<68>: [-17  28 -31  12 -16  -7   2   9 -24  -4 -28   4  -4  22 -53   6   9  14
 -12   4  -8 -32   6   3  -5 -10 -15 -56   7   2   9  -8  17 -29  -2 -41
   6 -13 -23   4  22   8  -8  33 -46 -24 -24   5  12]
<48>: [  7  -9  20  -4   9  13  -4  -7 -11 -12   6   6  22  23  36  36   5   5
  19 -11 -11 -20  -7  -3 -25  -1  -8 -31 -13 -11 -21  -2  -1 -31  11 -19
  49 -13 -23   4  22   8  -8  33 -46 -24 -24   5  12]
<101>: [-17  28 -31  12 -16  -7   2   9 -24  -4 -28   4  -4  -6 -53   6   9  14
 -12   4  -8 -32   6   3  -5 -10 -15  -4   7   4   9  -8  17 -29  -2 -41
   6  11  11  36  15 -17  -3  -2  37  10   1  -6  -1]
<47>: [  6 -31   6  -1   9   3 -15 -43 -20 -19  -7  12  31   5  10  16  -9  -8
   2  11  11  16   9  -5  -8   2  -3 -14  17  -7 -26 -10   7 -24  11 -51
  35  -7 -14   5  10  12  17  11  -4   7 -47 -12  18]
<90>: [ 30 -15  31 -13   0  16  -5   1   8 -13  28 -21 -19  18  -5 -17 -24 -13
 -19  11  -5   4 -32  -5 -19  28 -11 -10 -17 -20  -5  14  22 -11 -16 -26
 -15 -31  21   2   5  -9  15  30  16  14   2  19 -10]
<12>: [-17  28 -31  12 -16  -7   2   9 -24  -4 -28   4  -4  22 -53   6   9  14
 -12   4  -8 -32   6   3  -5 -10 -15 -56   7   2   9  -8  17 -29  -2 -41
   6  11  11  36  15 -17  -3  -2  37  10   1 -35  -1]
gone <101>: [ 17  -3   9   9 -17  -4  -2  14  36   4  28  15  -6  -5  37 -29   3 -31
   9   7 -17 -16  11  -8 -12  -1 -10 -24  -4  -4  12 -32   6  11   4 -53
   4   1  -6 -28  -2 -15 -41   6   6  -8   2  10] : [-7]
gone <47>: [ 11 -10  11  -3  18 -20   6   9   9  16   7 -24 -43   2  11   6  17  -8
  -4 -14  35 -31 -26   3   7   5  -9  12  -7  11 -47  -7  -5 -14  17  10
  -8 -19  31  10 -51   2  -7   5  16  12  -1 -12] : [-15]

<69>: [ 20 -18   1   0  12  -9  -1]
<105>: [ 8 53 24  5  4  3 -7]
<127>: [20 13  1  0 12 12  1]
gone <69>: [ 20  -9   0 -18   1  -1] : [12]
gone <69>: [ 20  12   1   0 -18  -9] : [-1]

<106>: [ -1 -39  21  41  24 -39   9]
<118>: [ 18  29 -39  10 -12  53  52]
<58>: [ 18  29 -39 -14 -18 -52 -26]
gone <118>: [ 18  10  29 -12  53  52] : [-39]
gone <118>: [ 29  18 -12  10 -39  52] : [53]
step +1: [-1] : [0]
step -1: [-39] : [-40]

<38>: [ 15 -13  -4  -7  -6 -12  25   2  15 -17  33  -4  -1  20 -21 -15 -11  10]
<29>: [-13 -16  13   2   7  -6  -2  -5 -14   0  -1 -24  14   7   3   4   2 -15]
<24>: [-14  -6  12   1   2  -3   3  -2  -1   1  -1 -15   5   3  -8   5  -7   0]
<120>: [  3 -18   5 -14   6 -10  -7   5   6  -3  -6 -26   5  -8   1  -6   7 -14]
<171>: [ 23 -22  31  23   5  -7  15  16  -5  -4   7 -10 -12  13 -39  20   3  -5]
<93>: [ -1   0   0  -3 -12  -6   1  12   3  -7 -12   6   5   9  -6  20  -4   6]
<3>: [-13 -29  24  -5  10  -2  -1  -6  27  -1   0 -16  19  29 -21  -8  -3 -11]
<159>: [ 11 -30   5 -10  -3 -31  20   9  -3 -22  47 -22 -21  15 -38 -15  -3  20]
step -1: [ 7 -6 -2] : [ 6 -7 -3]
gone <29>: [ 14   2 -16   3  -5   0   7  -1  13 -24   4  -2 -13   2  -6   7 -15] : [-14]

<107>: [  4 -47  19  -4]
<92>: [ -2 -36  20  -2]
<123>: [-1  0  1 12]
gone <123>: [ 1  0 12] : [-1]
step +1: [0] : [1]
gone <123>: [12 -1  0] : [1]

